Rotation paths and how fast each direction turns (degrees each step)
Each turn is a multiple of 5 degrees from 10 to 175, or 0.
Each row of a path follows its step; steps can be skipped.
Path 1:
step 0: .17 -.06 -.04 -.28 .04 .12 -.40 .23 -.11 .05 .15 .08 .10 -.09 -.31 .02 .18 .01 -.08 .12 .05 -.31 -.09 -.18 -.22 -.06 .05 -.02 -.35 -.10 -.08 .04 .01 -.26 -.16 .14 -.11 -.10 .09 .24 .22 -.04 -.03 .12 -.29 .05 .33 -.15 -.26 -.18 .06 -.12 .18 -.22 -.12 -.12
step 1: .20 .23 -.18 -.15 .00 .14 .06 -.05 -.03 -.04 .13 .12 -.03 -.23 .40 .26 -.18 .30 -.07 .12 -.07 -.27 -.29 -.10 -.10 -.10 .22 -.17 .15 .13 -.01 -.04 .12 .05 -.17 -.01 .13 -.19 -.10 -.17 .14 -.26 -.14 .12 -.25 .07 -.13 .10 .25 -.07 .01 .25 .00 .34 -.20 -.09
step 3: .22 .06 -.12 -.11 .10 -.44 -.17 .07 -.20 -.04 .22 -.05 .24 -.06 -.30 -.09 .03 .01 -.07 -.13 -.13 .02 -.31 -.22 .02 .15 -.19 -.14 -.08 .36 -.16 .11 .01 -.03 -.31 -.15 .10 -.07 -.09 .29 .00 .13 -.05 .21 -.29 .10 .06 .18 -.03 -.21 -.18 .07 -.22 -.06 .11 -.15
step 4: .14 -.17 -.12 -.16 .11 .11 -.06 .00 .00 .06 .15 -.10 .14 .05 -.07 .07 -.14 .38 .02 .28 -.28 -.39 -.06 -.23 -.11 .09 .00 -.27 -.14 -.09 -.07 .11 .23 -.14 -.01 -.11 -.09 -.12 .10 -.38 -.18 .16 -.02 -.24 -.06 -.07 -.09 -.17 .04 .01 .29 -.09 -.18 .21 -.39 -.08
step 6: -.06 .19 -.28 -.07 -.19 -.03 .18 .38 -.02 .00 -.11 -.12 -.18 .08 -.07 .00 .09 .19 .04 .22 -.29 .05 -.30 -.10 -.05 .18 .28 .21 -.13 .33 -.09 -.12 .11 .02 -.38 -.08 .10 -.21 -.18 .02 -.13 .07 -.14 .21 -.07 .23 -.19 .31 .08 -.15 .10 -.07 -.08 .05 .01 .11
step 7: -.19 -.22 -.25 -.12 -.12 -.09 -.38 .06 -.17 .00 -.03 -.26 .42 .11 .12 .22 .08 .10 .09 .06 .02 -.23 -.21 -.19 -.04 .34 -.33 .02 -.09 -.01 -.23 .03 .17 -.06 -.01 .05 .02 .24 .15 -.07 .18 .04 -.02 .05 .07 -.24 .25 .14 .11 -.03 -.05 -.23 -.05 .17 -.23 .05
step 8: .10 .10 -.02 -.17 .22 -.04 -.12 -.16 -.04 .07 .25 .06 .07 -.27 .18 -.26 .12 .20 .16 -.24 -.22 -.26 -.25 -.03 .01 -.06 .15 -.22 -.19 .18 .08 .46 -.10 -.10 -.09 -.07 .21 -.32 .05 -.20 .07 .11 .01 -.09 .00 -.11 .03 .28 -.16 -.27 .01 -.04 .13 -.09 .10 .18
step 13: -.15 -.07 -.17 -.26 .05 .13 -.15 .25 .14 .00 -.02 -.05 -.17 -.04 -.18 -.17 .34 .15 .12 -.04 -.12 -.01 -.09 .13 .14 -.02 .10 -.06 -.29 .08 .12 .13 -.32 -.03 .08 .00 .15 .20 -.28 -.19 -.20 .28 .13 -.15 -.40 .20 .16 .12 -.08 -.35 .03 .00 .01 .16 -.22 .05
step 14: .03 .05 -.17 -.30 -.18 -.08 .01 .09 .08 -.02 .33 .13 .13 .19 .02 .17 .07 -.01 -.15 .19 -.07 .21 -.13 -.32 -.04 -.20 -.13 -.07 -.17 .30 -.12 .22 -.04 -.14 -.22 .10 -.08 .28 .23 .06 .07 -.07 -.15 .28 .06 -.04 -.20 .17 -.12 -.13 -.16 .01 -.06 .22 -.18 -.44
.01 -.06 -.06 .02 .00 -.01 .04 .03 .11 .05 -.01 -.03 .04 .05 -.09 -.07 -.04 .02 .06 -.10 .02 .02 -.08 .00 -.01 -.06 -.02 -.04 .01 .02 .04 -.04 .07 .01 .02 -.01 .00 .09 .05 -.03 -.02 -.03 .01 -.04 -.06 .09 -.09 -.04 .04 -.03 .01 .02 -.09 -.02 .00 -.06
40
-.03 .03 -.02 -.05 -.01 .01 .05 .01 .02 -.05 -.06 .02 -.04 -.02 -.02 .01 .03 -.01 .07 .02 -.02 .06 .04 .07 -.10 -.02 .01 -.04 .02 .10 .08 -.02 .02 .10 .00 -.12 -.04 .07 -.04 .06 .00 .07 -.01 -.04 -.05 .00 .05 .07 .04 .05 .02 .02 .09 .03 .01 .03
100
.07 .04 .01 -.07 -.05 -.05 .00 .00 -.08 -.01 .05 .07 .07 .00 .03 -.10 -.02 -.03 .08 -.03 .06 -.03 -.03 .03 .00 -.01 .04 .12 .02 -.02 .09 -.06 .04 -.02 .02 -.02 -.04 -.03 -.05 -.09 .06 .01 .00 .02 -.04 -.02 .07 -.03 .00 .06 -.03 .07 -.02 -.04 -.05 -.04
40
.07 .13 -.01 .04 .05 -.06 .10 -.02 .02 -.06 .02 -.01 -.03 .02 -.02 -.02 .06 -.01 .00 .06 .09 .04 -.03 -.03 .04 -.03 .03 -.02 .02 .03 -.03 .02 .00 -.11 -.09 -.03 -.08 .01 .05 -.03 .04 -.02 -.01 .01 -.03 .04 .04 .03 -.02 -.09 .07 -.02 .01 -.01 .08 .01
135
.02 -.02 .03 -.04 -.08 .01 .08 .05 .03 -.04 .07 .04 -.01 -.02 -.01 .02 -.06 .01 .02 -.08 -.03 .01 .03 -.05 -.03 -.05 .00 .02 .00 .01 .00 .03 .02 -.07 -.09 -.01 .01 -.10 .00 .12 -.01 .04 .06 .05 -.04 .07 -.05 .06 -.10 .00 -.10 .00 .02 -.01 .00 .02
135
-.11 .02 .01 .09 .04 .01 .03 .04 -.01 -.01 -.03 -.01 -.03 .00 .07 -.07 .04 .00 .02 .08 -.01 -.01 -.04 -.01 .05 .05 -.09 .08 -.08 .08 .05 -.08 -.07 .02 .00 -.01 -.03 -.01 -.01 .03 -.07 -.02 .07 .04 -.07 .05 -.01 -.01 -.07 .02 -.05 .03 -.04 .04 .02 -.06
100
-.01 -.03 .00 .06 -.03 -.01 -.05 .08 -.03 .00 .05 -.07 -.08 .07 -.15 .03 .05 -.03 -.06 -.06 .00 .04 .00 .02 -.02 .07 .04 .06 .02 -.01 -.06 -.03 -.02 .10 -.04 .00 .01 -.07 -.03 -.06 .03 .03 .01 -.01 -.07 .07 .08 -.02 .01 .00 -.03 .01 -.02 -.03 .06 -.01
110
Path 2:
step 0: -.17 .08 .15 .18 .30 .10 -.06 .16 -.21 .01 .19 .12 -.24 -.01 -.06 -.08 -.34 .24 -.07 .03 -.07 .14 -.23 -.43 -.18 .12 .01 -.18 .20 .36 -.28 .25 -.28 -.03 -.10 -.04 .29 .03 -.36 .19 .05 -.21 .29 .08 .06 .04 .00 .02 -.27 -.19 -.07 -.13 .22 .13 -.15 .06
step 1: -.09 .20 .01 .13 -.01 -.31 -.04 .21 -.26 -.13 .07 -.27 -.24 .19 -.45 .00 -.33 .02 -.03 -.16 .20 -.14 -.07 -.18 -.23 .05 .05 -.06 .30 .28 .40 -.28 .06 -.05 -.07 -.06 .05 -.05 .10 .06 .06 -.45 -.04 -.22 -.07 -.25 -.05 .12 .09 .19 -.21 .06 .22 -.06 -.01 .02
step 2: -.13 -.09 -.02 .08 .02 -.38 .16 -.04 .21 -.38 -.14 -.12 .07 .14 -.32 .07 .00 .13 .51 -.09 .18 -.25 .07 .20 -.35 .04 -.16 -.28 .03 -.08 .13 -.08 .11 -.10 .12 -.06 -.18 -.18 .06 -.01 .32 .07 -.07 .04 .27 -.20 -.27 -.05 -.14 -.33 -.08 -.02 -.01 .31 -.08 .15
step 5: -.02 -.34 .05 -.12 .11 .03 .01 .03 .00 -.25 .10 .05 -.38 .11 -.02 .00 .28 .23 .03 -.16 .02 .03 .12 -.07 -.24 -.01 .51 -.25 .30 -.06 .14 -.03 .00 .06 -.20 .21 .25 .16 .10 .43 .10 -.26 -.16 -.18 -.25 -.04 -.01 -.17 .12 -.27 -.36 -.11 -.13 -.03 -.06 .09
step 6: .27 -.15 .20 -.01 .34 -.34 .12 .05 .07 .04 .06 -.29 .00 -.09 -.10 -.02 -.04 .03 -.11 -.04 -.13 .03 -.14 -.04 .03 .02 -.08 -.08 .69 -.11 -.09 -.03 -.01 -.06 -.07 .17 .07 .16 .06 -.30 .31 -.16 -.06 -.25 .13 .10 -.37 -.31 -.24 -.32 .01 -.04 .00 -.07 -.23 .15
step 7: -.02 .13 .27 -.07 .08 -.07 .30 -.04 -.21 .36 .03 -.26 -.20 -.10 -.46 .21 -.01 -.05 -.21 -.22 -.04 -.15 -.30 .17 -.17 .07 -.07 -.14 -.12 .23 .05 .08 -.13 .12 .07 -.07 -.01 .24 .03 .05 .31 -.21 .07 .14 .42 -.08 -.08 -.04 -.14 -.03 .35 -.37 -.12 .17 -.08 -.16
step 9: -.34 -.11 -.26 .09 .33 -.07 .06 .13 -.01 -.28 .10 .00 .09 -.05 -.22 -.03 .11 .17 -.03 .08 -.01 -.13 .09 .23 -.11 .03 -.07 .03 .14 -.07 .12 -.25 -.09 -.43 -.06 .44 .12 -.01 .05 .24 .32 -.08 .17 -.28 .24 .31 .09 .24 -.11 .13 -.38 .19 .05 -.04 .23 -.06
step 11: -.14 -.05 .32 .03 .32 .05 -.35 -.03 .33 -.02 .46 .06 -.36 -.06 -.01 .02 .12 .11 -.02 .27 -.25 .04 -.06 .00 -.11 -.13 .23 -.09 -.07 .24 -.30 .07 -.10 .09 -.15 -.03 -.04 -.10 .01 -.02 .18 .07 -.31 .17 .28 -.13 -.08 -.23 -.20 -.03 .01 -.28 -.19 .15 -.30 -.20
step 14: -.15 -.03 .10 -.04 .33 -.18 .15 .17 .35 .09 -.17 -.41 .13 .02 -.18 .19 .04 .11 -.14 -.07 .22 -.23 -.09 .06 .12 .20 .12 -.22 -.08 -.32 -.03 -.16 .16 .06 .28 .05 -.15 -.41 -.17 .27 .24 .15 -.09 -.02 .10 .00 -.23 -.15 -.28 -.24 -.05 -.06 -.38 .05 .14 -.13
.08 -.08 -.08 .04 .02 -.08 .03 .01 .06 .00 .08 .02 .07 .02 .07 .14 -.01 .01 -.07 -.02 .00 -.01 -.11 .05 -.07 -.04 .01 -.05 -.01 .02 .01 .03 .04 .04 -.03 -.01 -.07 -.03 -.02 -.05 .02 -.05 -.05 .05 .02 .02 -.01 .07 .02 -.03 .03 .04 -.03 -.01 .02 .03
90
.00 -.01 -.02 .02 .06 -.04 .04 -.02 -.07 .10 .00 -.03 .05 -.03 .02 .06 -.08 .05 -.01 .09 -.08 .00 -.03 -.01 -.08 -.03 -.10 .06 -.02 -.04 .02 .03 -.02 -.02 .02 .06 .08 .04 -.02 -.06 .01 .02 .09 -.08 -.04 .01 .05 -.03 .00 .05 -.02 -.02 .06 -.06 -.04 .04
120
-.12 .06 .02 .07 .04 -.05 -.07 .00 -.02 .03 .01 .00 .06 -.01 .04 -.01 .02 .05 -.06 .08 .01 .01 .00 .03 .01 .13 .00 -.03 -.02 .03 -.04 -.05 .06 .00 -.04 -.04 -.03 -.10 .00 -.03 -.08 .02 .00 .05 -.05 -.03 .01 -.03 -.02 -.01 -.01 -.08 .00 -.08 .10 .02
20
.00 -.03 .00 -.08 .06 .02 -.02 -.03 -.04 -.03 .04 .02 .07 .10 -.02 -.03 .04 -.06 .03 -.05 .00 .04 .01 .03 -.01 .01 -.08 -.04 .02 .01 .07 -.05 -.01 .10 .02 .10 -.01 -.01 .02 -.04 -.01 .05 .01 -.06 .01 .00 -.12 .00 .06 -.03 -.11 -.01 .05 -.02 .09 .04
95
.09 .04 .06 -.02 .02 -.03 -.04 .02 -.04 -.04 .08 -.03 -.05 .02 .00 .02 .08 -.02 .00 -.01 -.05 .05 .08 -.08 -.07 -.03 .10 .00 .01 .03 -.07 -.05 -.06 .00 -.03 .07 .00 .01 -.10 -.06 -.02 -.03 -.02 .07 -.04 .03 .03 -.04 -.03 -.02 .02 .00 .07 -.09 -.02 .05
65
.03 -.04 .05 .00 .06 -.03 .03 .04 -.03 .03 .05 -.02 .00 -.01 -.02 -.01 -.04 -.08 .04 .01 .05 -.05 .02 -.01 .10 -.03 .04 .00 .08 -.04 -.03 .06 .05 .02 .01 -.06 -.02 -.03 .07 -.06 -.13 -.05 -.08 -.08 .01 -.04 .06 .01 .09 .07 -.01 .01 .05 -.07 -.03 .05
155
